In the data rows, 128 means zero.
Here are some points, one per row:
tensor([139, 144, 121, 169, 116, 71, 156, 182, 196, 118, 142, 141, 159,
        111, 159, 181, 199, 117, 214, 167, 127, 195, 148, 144, 134, 62,
        137, 152, 120, 102, 107, 138, 68, 122])
tensor([125, 118, 132, 128, 121, 116, 109, 75, 137, 148, 64, 182, 167,
        212, 93, 120, 119, 138, 106, 119, 117, 173, 116, 127, 167, 150,
        177, 140, 104, 140, 178, 112, 192, 171])
tensor([137, 160, 153, 134, 102, 187, 125, 129, 140, 151, 161, 137, 114,
        96, 112, 141, 152, 84, 69, 126, 65, 119, 155, 153, 111, 155,
        121, 118, 97, 102, 195, 83, 106, 159])
tensor([208, 110, 64, 102, 89, 106, 119, 139, 136, 100, 119, 91, 167,
        131, 162, 97, 153, 138, 126, 162, 93, 139, 115, 111, 159, 146,
        97, 118, 164, 133, 143, 158, 45, 174])
tensor([112, 103, 124, 124, 142, 129, 138, 101, 190, 150, 168, 171, 110,
        165, 140, 159, 94, 162, 213, 115, 145, 85, 96, 145, 127, 157,
        157, 183, 133, 125, 162, 136, 171, 120])
tensor([147, 141, 96, 127, 149, 103, 205, 174, 145, 160, 119, 162, 179,
        103, 116, 199, 185, 171, 143, 112, 55, 127, 139, 144, 86, 120,
        75, 111, 136, 197, 113, 131, 113, 77])
tensor([162, 147, 108, 138, 161, 160, 115, 74, 111, 134, 104, 125, 74,
        64, 131, 115, 139, 140, 155, 142, 130, 195, 120, 111, 150, 182,
        194, 119, 92, 161, 127, 127, 76, 118])
tensor([113, 185, 102, 130, 122, 164, 107, 169, 104, 133, 71, 140, 43,
        163, 127, 124, 88, 112, 89, 125, 73, 117, 182, 105, 132, 133,
        112, 152, 191, 125, 121, 103, 120, 148])
tensor([123, 106, 160, 109, 126, 78, 171, 165, 115, 199, 136, 71, 67,
        154, 183, 119, 106, 120, 114, 135, 77, 141, 103, 181, 121, 98,
        158, 124, 134, 98, 111, 164, 197, 136])
tensor([113, 154, 79, 119, 109, 147, 113, 141, 164, 125, 114, 125, 88,
        99, 110, 104, 148, 205, 115, 176, 111, 148, 93, 107, 142, 108,
        122, 126, 98, 131, 105, 135, 161, 103])
tensor([140, 100, 168, 50, 157, 145, 77, 133, 170, 149, 100, 142, 137,
        69, 133, 119, 83, 87, 125, 98, 122, 167, 173, 155, 114, 61,
        65, 145, 130, 92, 108, 121, 152, 128])
tensor([95, 109, 103, 103, 177, 105, 139, 102, 91, 123, 142, 106, 112,
        111, 171, 105, 151, 104, 172, 175, 142, 98, 129, 97, 62, 133,
        106, 89, 136, 113, 119, 98, 77, 98])
tensor([147, 138, 144, 119, 128, 119, 106, 105, 80, 95, 81, 128, 124,
        107, 135, 95, 83, 168, 81, 107, 165, 83, 128, 108, 80, 99,
        159, 156, 75, 136, 164, 168, 108, 161])
tensor([149, 77, 179, 146, 106, 162, 137, 80, 117, 137, 114, 179, 133,
        189, 128, 125, 111, 158, 143, 163, 104, 81, 96, 152, 110, 116,
        156, 111, 189, 100, 113, 170, 131, 90])
tensor([101, 216, 155, 136, 172, 83, 101, 86, 141, 101, 153, 67, 162,
        97, 159, 137, 95, 99, 88, 57, 106, 110, 162, 137, 160, 137,
        144, 72, 123, 138, 108, 167, 134, 110])
tensor([103, 186, 167, 113, 102, 162, 151, 140, 104, 154, 189, 139, 140,
        154, 168, 126, 174, 118, 150, 140, 157, 166, 138, 99, 128, 89,
        100, 118, 152, 127, 150, 105, 133, 126])
tensor([118, 141, 121, 122, 82, 175, 131, 131, 152, 90, 81, 164, 98,
        125, 125, 67, 148, 114, 181, 117, 213, 90, 124, 79, 130, 175,
        142, 56, 108, 105, 116, 106, 99, 112])
tensor([187, 130, 56, 122, 113, 117, 150, 123, 134, 120, 124, 134, 141,
        143, 152, 190, 200, 172, 95, 110, 199, 164, 147, 120, 182, 119,
        166, 143, 140, 173, 101, 129, 131, 142])
tensor([150, 173, 114, 118, 87, 86, 101, 90, 77, 148, 154, 90, 157,
        134, 107, 71, 129, 91, 196, 170, 171, 114, 178, 166, 71, 151,
        100, 131, 93, 93, 73, 127, 117, 111])
tensor([126, 140, 180, 168, 175, 99, 131, 157, 110, 145, 158, 112, 126,
        120, 81, 143, 102, 133, 157, 135, 180, 143, 119, 131, 107, 95,
        116, 125, 184, 109, 159, 121, 176, 148])
tensor([67, 120, 120, 124, 154, 187, 114, 158, 160, 94, 81, 89, 196,
        111, 138, 166, 141, 106, 129, 143, 140, 92, 77, 200, 125, 96,
        135, 166, 147, 152, 157, 130, 141, 151])
tensor([119, 83, 109, 100, 101, 159, 156, 98, 129, 118, 105, 72, 158,
        101, 104, 94, 125, 116, 117, 140, 129, 102, 117, 162, 156, 132,
        204, 184, 127, 101, 146, 80, 112, 72])
tensor([142, 102, 114, 182, 120, 184, 167, 110, 92, 115, 110, 172, 134,
        106, 98, 109, 134, 116, 153, 57, 152, 111, 144, 103, 149, 125,
        118, 139, 140, 132, 152, 160, 148, 162])
tensor([100, 109, 168, 102, 137, 64, 127, 148, 166, 106, 179, 95, 106,
        122, 162, 39, 64, 148, 110, 136, 104, 167, 149, 156, 110, 130,
        122, 134, 109, 189, 92, 127, 89, 189])
tensor([92, 176, 111, 155, 141, 120, 162, 97, 120, 118, 173, 163, 86,
        87, 106, 147, 90, 108, 89, 158, 165, 138, 132, 142, 106, 166,
        107, 121, 169, 94, 180, 141, 154, 90])
tensor([93, 126, 173, 149, 71, 85, 66, 137, 79, 175, 162, 177, 172,
        117, 109, 121, 151, 168, 127, 106, 132, 102, 68, 93, 154, 174,
        160, 145, 130, 126, 116, 118, 172, 123])
tensor([180, 103, 170, 146, 113, 99, 100, 90, 157, 134, 45, 126, 70,
        149, 101, 104, 224, 182, 97, 145, 165, 121, 156, 101, 164, 146,
        122, 138, 129, 184, 138, 133, 135, 136])
tensor([126, 105, 151, 65, 110, 142, 123, 140, 134, 51, 105, 134, 114,
        134, 67, 210, 153, 116, 81, 81, 77, 138, 78, 102, 91, 139,
        139, 153, 128, 157, 113, 167, 153, 116])
tensor([88, 130, 112, 192, 117, 88, 173, 129, 83, 125, 170, 120, 128,
        156, 166, 186, 100, 29, 165, 141, 94, 144, 81, 110, 110, 85,
        57, 106, 154, 140, 108, 126, 118, 156])
tensor([72, 117, 132, 101, 129, 116, 137, 184, 121, 184, 145, 103, 176,
        122, 132, 193, 72, 115, 132, 175, 116, 148, 165, 82, 132, 155,
        94, 103, 105, 95, 88, 130, 142, 151])
tensor([145, 86, 79, 185, 133, 113, 48, 130, 125, 149, 119, 87, 112,
        169, 107, 88, 130, 107, 156, 123, 172, 125, 167, 119, 150, 121,
        157, 58, 87, 180, 166, 92, 91, 70])
tensor([111, 149, 140, 118, 139, 173, 139, 106, 103, 129, 126, 165, 84,
        169, 61, 137, 100, 137, 73, 91, 109, 113, 128, 152, 211, 132,
        104, 135, 56, 101, 138, 133, 81, 126])
tensor([156, 93, 153, 152, 134, 124, 108, 98, 119, 44, 137, 81, 133,
        109, 164, 133, 55, 173, 82, 36, 133, 130, 145, 128, 96, 133,
        91, 144, 120, 87, 119, 102, 128, 112])
tensor([165, 74, 116, 90, 177, 150, 143, 197, 116, 95, 170, 155, 173,
        108, 162, 136, 155, 98, 163, 196, 99, 67, 124, 162, 132, 114,
        136, 115, 131, 153, 95, 113, 175, 160])
tensor([129, 129, 105, 143, 167, 162, 135, 163, 160, 163, 161, 133, 141,
        175, 109, 79, 127, 129, 71, 99, 141, 126, 89, 95, 121, 145,
        130, 151, 148, 88, 99, 129, 135, 113])
These points spread out most along one direction. Take the direction at right angles to it along which they spread out most. Go by this last direction. How far along it is each point below, from 0 to 99? The average is 50, and the first point in the table lies past the average. One standard deviation of the points above along it is 16.
tensor([129, 129, 105, 143, 167, 162, 135, 163, 160, 163, 161, 133, 141,
        175, 109, 79, 127, 129, 71, 99, 141, 126, 89, 95, 121, 145,
        130, 151, 148, 88, 99, 129, 135, 113]) >> 41
tensor([165, 74, 116, 90, 177, 150, 143, 197, 116, 95, 170, 155, 173,
        108, 162, 136, 155, 98, 163, 196, 99, 67, 124, 162, 132, 114,
        136, 115, 131, 153, 95, 113, 175, 160]) >> 62
tensor([140, 100, 168, 50, 157, 145, 77, 133, 170, 149, 100, 142, 137,
        69, 133, 119, 83, 87, 125, 98, 122, 167, 173, 155, 114, 61,
        65, 145, 130, 92, 108, 121, 152, 128]) >> 30
tensor([147, 141, 96, 127, 149, 103, 205, 174, 145, 160, 119, 162, 179,
        103, 116, 199, 185, 171, 143, 112, 55, 127, 139, 144, 86, 120,
        75, 111, 136, 197, 113, 131, 113, 77]) >> 69
tensor([147, 138, 144, 119, 128, 119, 106, 105, 80, 95, 81, 128, 124,
        107, 135, 95, 83, 168, 81, 107, 165, 83, 128, 108, 80, 99,
        159, 156, 75, 136, 164, 168, 108, 161]) >> 36
tensor([156, 93, 153, 152, 134, 124, 108, 98, 119, 44, 137, 81, 133,
        109, 164, 133, 55, 173, 82, 36, 133, 130, 145, 128, 96, 133,
        91, 144, 120, 87, 119, 102, 128, 112]) >> 24
tensor([67, 120, 120, 124, 154, 187, 114, 158, 160, 94, 81, 89, 196,
        111, 138, 166, 141, 106, 129, 143, 140, 92, 77, 200, 125, 96,
        135, 166, 147, 152, 157, 130, 141, 151]) >> 46
tensor([72, 117, 132, 101, 129, 116, 137, 184, 121, 184, 145, 103, 176,
        122, 132, 193, 72, 115, 132, 175, 116, 148, 165, 82, 132, 155,
        94, 103, 105, 95, 88, 130, 142, 151]) >> 42
tensor([113, 154, 79, 119, 109, 147, 113, 141, 164, 125, 114, 125, 88,
        99, 110, 104, 148, 205, 115, 176, 111, 148, 93, 107, 142, 108,
        122, 126, 98, 131, 105, 135, 161, 103]) >> 59
tensor([187, 130, 56, 122, 113, 117, 150, 123, 134, 120, 124, 134, 141,
        143, 152, 190, 200, 172, 95, 110, 199, 164, 147, 120, 182, 119,
        166, 143, 140, 173, 101, 129, 131, 142]) >> 79
